One turning vector, and how many steps it has turned:
The counts run from 0 to 671.
[ -2  26 -12 -10  14 -26  -2  15  23   1  21   2   0   7   0  -3  -1  15
  -8  20   7  -7  -2 -13 -21   3  -5   8 -22   9  -8  15  -1   3  -4  -3
  19  -6  -1  25  -1 -15  -8 -23  15   5  -1   8  -3 -12 -16 -14  11   5
   3 -29] | 68
[ -3  13  10   7  -1 -27   6  -1  25 -11   6  10  -8  14   6  -6  -1  14
   0  12  20   4   4  -6   1  -2 -16   4 -27  -1 -11  24   3  -4 -11   7
  20  -9  -5   2   4 -16   4 -23  21  -3   6  19   1 -15  -7 -34  14  12
 -17 -13] | 235
[ -6  17  -8   1   0 -27   2   5  30 -12   8   2 -18   3   5 -14   5  26
  -2  -2  -6  12   9 -19  -6  -4  10  11 -12 -18  -9  12  13  -7 -11   5
  17  -8  -3   2  21 -21   9 -15  24  18  -9   9  -3  -6 -17 -10   8   7
   4 -22] | 141
[  2  17 -12  12  -1 -24  -4   4   3 -21   6  -4  -3   9  11  10 -14   6
 -12  14   5   1  -2 -17  -7   4  -8  12 -38   4  -2  -4   5  -6  -3   4
  -3  -4  -3  18  21 -11 -11 -10   4 -11  26  19   3 -14 -11 -26 -16   2
  14 -27] | 122
[  7  11  -4   3 -10 -10   9  12  11 -15   8  -6  -5  17  13   3  -8   1
 -12   3   9  10   6 -29   3   4  -7  20 -35  -7 -10  -6   5  -9 -14   1
  -2   4   1  30  26 -20 -13  -6   0  -8  18  15  11 -18 -15 -25   0   2
  -3 -10] | 22
[ -1  -5  -9  20  -4 -15   7   9  13   1  18   3   5 -14  -8  -1  -6  26
 -16  11   1   7   5 -11  25  -2   8  30 -14 -18 -10   2  -4  -6   1   0
  17   1  -5  11  33 -15   0 -19  19   8  14  -4   4 -20  -2 -12  27  -7
  10 -25] | 319
[  3  10 -13   7   8 -14  -4  12  13 -10   8 -15   5  12  13  -1 -13  18
  -7   7   6   3  13  -7 -10   7   5  24 -31  -3  -3  -5  18  -4   0   2
  10 -11   0  13  22 -19   2 -18   5   7   6  13   7 -28 -21  -1  -5 -11
  16 -32] | 11
[-11  13 -16   3  -1 -21  -8   8  14   7  14   2   7  -4   4   2  -6  15
 -10  15   2 -10   6 -14  -8   9  13  22 -11  -8  -7   3   8 -13  11  -9
  14  -5   2  27  17 -14 -14 -17   5   8  11  11   6 -22  -9  -8  14  -1
  20 -44] | 284
[ 13  11  -1  16 -12 -18  -4  -5  20 -22   5   9 -11   0   2  11  -7   7
  -3  11  11   3  -2 -14  -4   5  -9   8 -29  -2  -8   3   8  -2  -9   2
   5   0  -9   7  20 -22   2 -21  12  -8  15  17  10 -10  -5 -41   1  15
  -6  -4] | 403
[-16  22 -15  -3  -3 -21  10   8  19   4  16  -4  -6   0   7 -14   2  19
 -13  -1  -7  10  13 -25   2   3  14  24  -6 -23  -8   0   7 -15  -3  -2
   7  10   4  30  20 -16  -8  -4  20  14  -5   0   8  -6  -9  -4  15   4
   6 -29] | 590
[-12  10 -21  13  -8 -28  -8   1  21   5  15   5  -8 -20   5 -11   9  19
  -9   8   1  -5   5 -15  -4   5  18   9  -5 -23  -7   2  13 -15   6   0
   5   4  -1  20  26 -15   3 -10  17  11  -3   6  11 -15  -8 -14  10   4
  16 -36] | 658
[ -5  16  -8  14   2 -20  17   4   3  -8  12 -13  -7   7  -3  -3  -9  11
 -18   5 -10  11   1 -20  12  -2  -6  23 -23 -15  -1   2   6 -14   2   5
  -4  22  -5  19  34 -12   5 -15  16   2  10  -7  10 -19   3 -14  11  -1
   8 -17] | 592
[ -5  -1   1   8  -9 -13  -3   6  15 -10   3  10   6  12   7   2  -9  18
  -4   8  13   6  10 -13  24   1  -2  22 -19  -4 -18  10  -4  -5  -9   3
  27 -13   0  -2  18 -17 -20 -19   8   0  21  19   7 -22  -5 -22  13  -3
   2 -22] | 293
[  0   4   2  16  -6 -29   3   3  32  -5   8  11 -11  -8   2 -20  12  15
  -3  12  20  -1   3  -9  -2  -4   1  -2 -16 -19 -10   9  15  -5  -6   5
   5   5   0   6  16 -20  19 -24  29   0  -3  12  14  -8  -8 -33  15   7
  -5 -12] | 272
[  2  24  -3  11   2 -22  11  -3  17 -20  10 -10 -13   3  -6   9 -12   9
 -13  10 -11  11   3 -12 -12   2 -16  22 -28  -7   5   9   8  -8  -6   8
   4   9 -11  15  23 -22  10 -24  25  -1   4   1   5 -22 -10 -18   2  10
   0 -12] | 244
[ 15  13  -9   6   9 -27  19  14  12  -8  22   0  -4  -4 -13   4  -8  11
 -16  22  -1   9  -7 -23   4  -2  -9  23 -32  -1  -4   7  -4   5 -11   4
   3  11 -12  22  18 -21  11 -21  14  -1   5  -8  -5  -9 -10 -18  13   1
  -5  -6] | 33
[  2  -5  -3  13  -9 -19 -12  10  24  -7   9  18   1   2  11  -4  -2  20
  -1  13  26   1   8  -6   6   0   5   7 -19  -6 -20   9   6   2 -10  -6
  25 -18  -2   0   9 -19  -4 -22   7  -1  13  24   8 -13 -16 -30  11   0
  -1 -20] | 230
[  4   6 -13   5   5 -30  -7  17  30   3  13   4  -3   2  13 -18   9  20
  -4  11  23  -8   5 -11 -17  -1  10  -4 -24  -2 -11  10  15   3  -3  -1
  15 -13   4  14   2 -23  10 -16  14   3  -4  18  -2 -10 -21 -20   6  -1
   5 -25] | 168
[-10  -7  -3  17  -5 -17  -7   5  18   3   9   4   5   1   5  -8  -3  23
  -7  12  15   5  16  -1  14   0  12  18 -10 -14 -13   9  10  -5   7  -2
  22 -12  -2  -4  24 -16   0 -27  15   8   9  10  12 -23  -5 -14  20 -11
  12 -31] | 388
[ 18   2 -10   8 -17 -17   2   5  19 -12  13  17 -10 -16  -1   4   1  11
  -6  15  10   7   0 -25   9   1   3  17 -16 -12 -17   3   3  -4 -14  -2
  14   1  -6  10  22 -26   1 -15  17  -2   8  10   4  -7 -12 -33  17  14
 -11  -6] | 29
[ -8  15 -11  12  -3 -20 -11  10  19 -10   4  -1  -2  14  25  -9   0  15
  -3   1  14   0  10 -11  -6   3  15   1 -28 -11 -10   4  16  -5   0   1
   9 -15   6  12  18 -15  -9  -7   1  -1  12  28   9 -15 -10 -20 -11  -7
  16 -33] | 395
[-15  23 -11  -3  -6 -12  -4   6  22   0  12  -8  -7   5   8  -8  -4   7
  -9   2   0  -2  10 -14 -15  11   6  22 -19 -12  -2   5  17 -16   2   1
   7   0   5  35  17 -18 -12 -16  10   6   1  11  15 -27 -14  -8   5   1
  15 -31] | 179
[ -4  15 -10  12   3 -32  -3  19  17  -5   7  -1  -2  17  25 -19   3  11
  -3   8  23   0   2 -16 -10  -6   5 -10 -35  -5 -10   5   9  -2  -6   3
   2  -2   2  16  11 -11  -2  -4   8 -10  14  23   6  -5 -14 -24  -6   1
   5 -24] | 332
[  1  17  -9  -4   2 -21   7  27  19   0  16   3   2  13  20 -15   4  15
  -4   4  13   9  10 -30   7  -4   6  13 -28   0 -19   5   0  -4 -17  -3
  14  -7   0  30   7 -15 -11  -3   8   3   6  12  -4   0 -16 -12  16   0
  -7 -16] | 643
[ -8   8   1  11   6 -23  -2   0  14  -5   6   1   0   5  -3   0  -9  26
  -7  17   5   3   5   1   1   0 -10  14 -18  -6  -4  18   8  -4   3   5
  23  -9  -9  -6  17 -11   7 -35  24   4   8   7   5 -27   0 -17  13  -4
  14 -32] | 8
[  3  21 -10   1  20 -26   5  14  19  -2  19  -6  -5   9   0   1  -9  10
 -11  18   1  -1  -8 -10 -21   0 -12  14 -36  10   3  12   3   9  -4   6
  13  -6  -8  23   7 -21   9 -23  18  -2   2   2  -6 -15 -23 -12  -1   1
   6 -20] | 69
[ 20 -10  -4  18 -14 -21   2   2  19   1  13  13  -5 -17  -2   4   5  10
  -7  18  25  -5  -4 -14   0   5  -1   8 -21 -12 -16  -1   2  -2  -5  -1
   3   3  -7  16  17 -24   8 -19  17  -6  10   4  14 -16 -12 -36  19   5
   0  -6] | 440
[  6   4 -13  19  -7 -16   9   7  19  -7   9 -13 -11  -8  -1  -8   2  10
 -13   9   3   5   7 -11 -10   2   5  15 -23 -17   0  -7  16  -8   5   8
  -7  12  -4  25  36 -23  17 -15  19   3   1  -5  16 -20 -16 -14   5  -4
  13 -13] | 212
[  4   6  -4  15 -10 -11  12   8   5 -16   6  -7  -2   4   4   6 -10   9
 -17  -2  -5  19   5 -28  18   0  -2  30 -21 -14  -6  -4   2 -11  -7   2
   2   7  -4  15  38 -18 -14 -12  11   0  18   4  12 -21  -2 -21   9   0
   5 -14] | 529
[ -1  11  -9  11  -5 -13  10   1  11 -13  13  -3  -1  -6 -16  10 -16  13
 -17  12 -10  10   3 -18  18   0  -8  36 -14 -14  -6   4  -6 -10  -5   0
   9   9 -10  15  34 -19  -9 -21  21   4  16  -4   8 -23   2 -20  20   0
   6 -20] | 250
[ 16  11  -8  -1  -4 -15   8  16  14  -8  18   0  -8   2  -4   9  -5   0
  -9  13   9  -1  -2 -24 -10   7 -12  21 -30   4  -6   2  -1  -4 -12  -2
   0   4  -5  38  12 -30  -3 -16   9  -7  10   6   5 -19 -20 -23  11   9
  -4  -7] | 407
